(in the rows, 128 means zero)
Which row each row swaps with, under one turn or mirror:
The rows were stretched afterwards, more along some directions than others.
lozet: [124 133 129 185 129 135 112 126  95 108 125 124 122 118 125 151 150 137
 100 130 149 163 139 108 154 142 124 129 141 140]
vil: [127 183 147 170 136 104 105 128 148 143 138 157 102 123 117 137 129 121
 121 150 152 137 105 115 107 107 135 142 139 122]
guper: [130 129 130 137 162 105  99 159 127 160 127  97 116 127 118 120 113 155
 145 112 116 134 122 126 151 133 132 137 152 136]
Bedim: [106 121 118 105  86 145 124 147 164 144 133 134 140  87 138 146 128  97
 123 126  87 168 150 147  80 124 103 134 116 136]
minu: [123 181 141 169 136 113  94 138 134 150 140 142 102 137 107 150 141 132
 141 150 128 135 125 109 120 109 137 149 151 119]
Bap: [112 146 119 150 129 129 103 106 153 131 147 120  97 129 112 138 157 163
 115  83 137 139 137 111 132 117 116  99 148 151]
domil: [121 196 136 145 120 112 110 107 146 140 128 138 108 144 123 148 128 110
 139 128 149 125 110 111 102  94 117 150 144 130]
buzo: [118 138 127 126 146 129 104 113 113 132 120  83 104 115 165 128 123 120
 109 102 106 182 144 148 124 139 111 167 119 152]
tosi: [128 135 115 150 136 137 119 116 147 135 143 126 117 122  91 149 152 157
 106  82 126 130 140 119 147 117 113  92 155 172]
lero: [130  86 154 112 118 175 196 153 133 127 130 139 165 115 125 144 133 106
 127 108 107 130 139 111 136 135 128  73 151 175]
zeg: [145 108 117 171 127 168 148 139 100 132 128 117 150 120 135 119 121 141
 120 128 127 117 142  98 142 154 153  99 130 157]
zomi: [109 131 139 113 123 122 115 111 116 142 121 102  95 116 165 133 128 124
 112 105 114 190 129 159 124 142 111 175 121 139]
Sona: [123 119  96 136 154 112  86 154 112 147 115  90 119 125 135 115 125 159
 145 117 122 137 134 120 150 150 126 160 141 121]
milu: [ 86 117 133 112  67 131 123 141 169 135 126 120 153  79 136 143 110  90
 106 123  93 164 140 132  76 139  96 160 107 136]
guvis: [112 137 134 126 145 127 107 117 132 138 120  82 108 112 169 130 123 122
 118  97 108 194 137 156 120 142 124 168 116 147]
Totod: [101 118 137 110  86 128 126 144 188 142 139 128 150  69 138 142 109 109
 113 121  77 174 162 145  72 139 109 147 135 140]
tevo: [140 122 122  93 160 117  96 123 133 140 127 108  90 143 133 102 141 125
 116 136 129 124 117 135 126 132 107 156 138 123]
Kovet: [103 146 142 124 142 128 109 127 126 129 121  84 116 113 163 128 109 106
 118 117 100 183 131 148 115 134 105 164 119 145]
Bopi: [132  91 143 130 108 180 188 147 149 112 136 141 174 118 128 150 145 104
 117 116 103 127 147 103 142 138 125  78 137 164]
Dimap: [112 120 131 118  81 136 144 131 164 126 128 129 150  85 149 149 126  92
 109 123  92 171 164 149  79 147 116 163 111 146]
vugo: [141 113 100  81 148 122 109 123 122 149 116 107 101 142 138 110 135 139
 127 120 128 119 112 144 138 144 115 153 140 122]
Vibok: [144 100 111 161 114 173 161 147  96 132 117 122 170 121 140 133 112 128
 139 112 117 128 146  99 150 158 150 101 117 153]
lak: [130  92 146 117 100 176 199 147 139 125 127 146 166 121 136 144 137 112
 130 109 107 128 145 124 140 132 129  82 153 163]
lin: [132 135 141 187 144 145 115 126  94 111 128 115 119 127 113 149 150 134
  95 137 154 150 135 100 148 135 136 119 138 143]
Fufat: [135 186 147 145 124 102 106 123 155 158 132 149 114 125 118 157 132 122
 135 128 137 148 127 127 122  96 123 135 157 123]
rarez: [121 104 101 136  85 134 110 121 118 129 136 142 126 110 134 100 117 123
 124 117 164 163  89 142  92 130 123  99 101 130]
zek: [ 98 114 143  96  97 125 134 142 190 132 138 121 140  76 149 142 118 103
 104 127  79 172 159 149  67 129 102 153 115 140]
suf: [122 196 126 182 133 111  96 132 155 142 139 147 120 125 126 125 111 123
 138 145 144 133 109 107 108 112 143 142 144 118]
pif: [107 110 123 101  75 147 142 150 160 148 134 130 152  84 142 147 128 105
 120 122  84 169 151 150  74 141 118 135 130 141]
Dak: [121 105 113 129 104 130  91 118 120 125 137 137 106 113 126 103 116 132
 109 124 154 174 106 146  85 121 113 100 108 141]
gaka: [116 186 116 159 118 124  99 130 138 135 135 133 120 126 143 130 131 107
 135 133 163 136 103 105 101 111 129 161 129 125]
zifev: [115 100 109 137 102 130  84 117 113 119 138 145 103 106 142  96 123 121
 112 129 167 178  99 138  86 130 123 110  91 128]
gise: [ 96 114 124 103  68 127 131 147 164 133 120 136 149  74 140 148 119  88
 125 123  93 176 149 142  76 122 102 152 110 142]
pev: [115 148 104 158 138 130  94 116 158 125 153 107 111 125 112 131 158 167
 114  88 136 129 137 108 135 122 114  96 151 152]
deva: [141 122 113  98 156 115 112 132 136 141 128 110 106 133 137 108 137 131
 115 129 115 129 125 143 135 146 123 160 154 129]
tegor: [142  83 108 152 111 165 155 151 117 124 124 120 168 110 137 122 121 148
 124 124 116 124 158 108 144 159 152  96 121 149]
Mal: [145 107  93  84 146 123 116 135 128 149 120 114 101 131 151 104 133 137
 122 129 128 127 123 142 131 144 121 153 136 117]
kuvad: [108 119 144  96  72 140 143 156 171 132 142 115 146  88 138 149 125 102
 108 137  96 170 162 153  69 138 103 131 126 134]
fom: [110 132 142  99  99 138 128 127 168 140 129 125 143  97 151 137 114 102
 118 133  92 163 156 149  76 109 107 127 130 138]
fopad: [136 120 105 102 151 121 107 125 132 131 111  97 109 141 139 101 132 129
 126 129 126 126 126 125 134 133 110 161 128 126]
bepop: [102 115 137 112  95 139 123 140 169 133 141 147 140  64 148 124 133  92
 120 133  94 182 153 142  66 129 106 153 117 145]
ludad: [104 123 131 112  75 134 108 131 158 141 130 138 133  81 158 144 129  99
 110 121 107 184 141 157  71 129 110 142 128 131]
sede: [141  90 121 119 110 179 194 154 126 119 128 135 178 125 122 154 137 110
 128 109 109 112 137 103 155 140 130  79 132 160]
vam: [ 92 113 142 103  81 137 146 150 182 121 136 125 145  80 151 141 119  95
 114 135  93 170 143 146  59 135 108 152 114 127]
sar: [126 192 119 158 126 105 100 136 142 152 134 135 117 145 116 143 130 122
 141 140 143 126 104 114 117 114 133 151 138 109]
Lal: [122 129 128 171 127 150 132 138  89 103 131 117 124 124 126 148 155 129
  98 138 143 147 143  98 152 129 126 128 128 141]
bova: [129  97 150 128 115 169 193 156 147 113 138 136 180 121 121 152 127 100
 113 120  90 126 139 109 141 143 128  88 151 164]
veton: [102 184 157 173 132  94  96 142 146 135 133 143 112 127 108 145 122 104
 131 147 140 151  98 122 105 112 121 157 149 121]
lam: [138 111 112  93 147 116 120 127 130 129 116 102 116 146 134 105 131 128
 119 134 131 111 128 124 137 139 111 150 120 121]
minib: [ 98 119 124 102  90 140 134 144 173 135 136 146 134  83 149 124 141 110
 127 134  99 158 148 140  67 126 116 148 114 132]
lilum: [117 167 155 147 109 106 117 130 152 142 137 167 116 126 102 143 129 107
 130 151 141 129 104 110  98 109 116 145 122 110]
pavul: [148 126  92  99 156 117  96 115 130 148 122 111 102 142 145 108 139 138
 129 121 128 133 126 144 145 136 122 158 142 121]
depo: [119 187 157 159 103 109 116 137 155 151 135 140 111 132 103 149 124 125
 122 147 138 139 114 130 111 124 122 128 148 113]
Geb: [113  98 105 125  84 124 104 111 113 123 119 148 122  97 147 102 116 110
 121 118 162 181  93 145  91 140 114 124  90 130]
Pabuf: [110 117 129 121  82 138 130 146 156 146 132 140 142  87 147 148 127 109
 134 131  79 179 160 146  90 139 129 154 113 136]
deg: [135  99 140 114 119 173 198 151 143 125 134 129 170 133 125 154 122 108
 120 114  99 110 138 101 143 133 122  78 143 156]
litub: [125 103 105 143 102 127  79 116 116 130 140 142 109  99 136  96 121 126
 111 123 162 174  97 143  93 142 121 107  99 134]
Tuz: [115 155 107 138 143 134 118 110 143 121 138 100 112 135 115 135 157 149
 121  83 139 116 138  97 133 106 106 107 152 160]
velid: [143  89 116 151 109 177 163 153 104 127 115 123 155 118 132 133 115 143
 127 125 127 120 140 102 142 155 149  95 118 145]
sev: [128 131 141 180 138 140 116 124  91 114 133 127 115 115 118 139 151 137
  97 142 152 148 137 104 146 136 126 120 144 138]
Riv: [137 100 144 127 120 183 193 145 134 120 127 128 166 123 122 148 137 107
 127 105 104 126 147  97 143 127 125  80 150 179]
Sumom: [136 188 121 150 116 119  98 106 145 150 135 155 101 144 123 150 144 124
 136 136 156 134 112 124 111 113 120 143 142 110]
Mapi: [113 192 143 177 133 110  99 113 160 131 138 154 114 129 113 127 136 120
 128 150 140 127 116 101 111 110 118 152 134 116]
bov: [115 116 112 135 145  98  93 166 136 145 126  86 131 109 138 123 119 147
 141 114 110 153 134 126 145 147 121 164 131 126]
gek: [128 110  88 129 121 127  84 111 119 127 131 139 109 111 148  94 121 128
 117 119 162 171  97 157 100 131 123 127 100 140]
nok: [119 198 137 158 120  98  83 120 152 137 134 129 113 143 126 153 127 108
 124 134 148 136 109 115 110  99 112 152 133 104]
nata: [124 189 141 170 122 101 112 133 153 144 132 148 100 128 109 143 129 120
 128 143 146 130 102 114 113 117 134 159 134 108]
Roz: [140 137 126 173 122 143 125 120 100 115 125 124 122 113 123 157 161 141
  96 129 144 152 157 109 157 149 125 135 146 142]
veni: [ 96 107 135 124  71 131 126 145 166 137 136 157 135  63 138 138 131 105
 123 127  95 189 154 155  76 143 118 157 122 138]
Lesip: [110 139 130 127 139 120 111 116 132 133 125  92 115 107 173 127 124 122
 123 101 108 186 141 150 128 141 114 170 113 140]
varu: [138 103 140 129 126 182 182 140 134 129 138 138 168 127 122 154 132 107
 125 106 100 129 140 111 148 126 131  69 159 173]
nani: [110 194 148 179 126 107 102 123 151 128 141 148 111 141 110 137 122 112
 138 148 145 128 107 107 108 106 126 154 130 114]
galov: [118 149  94 142 128 124 106 120 153 139 145 106 108 129 108 128 159 169
 127  79 140 126 129 118 136 114 115 104 156 147]
Naz: [130 122 107 122 149 114 105 160 128 150 112  84 114 127 130 126 115 157
 143 110 117 129 132 122 152 142 125 159 126 121]
tuvo: [125 148 102 153 127 129 107 116 151 139 141 124 101 123 104 135 156 176
 118  80 132 143 145 121 139 113 123  92 154 162]
zuda: [139 116 128  96 137 104 117 139 126 136 118 114 113 148 120 117 125 117
 125 138 131 116 119 134 141 124 103 155 129 111]

minu is swapped with Pabuf
depo is swapped with kuvad
veni is swapped with nani
lin is swapped with guvis
sar is swapped with pif
gaka is swapped with milu
velid is swapped with Naz
nata is swapped with vam
gek is swapped with tosi

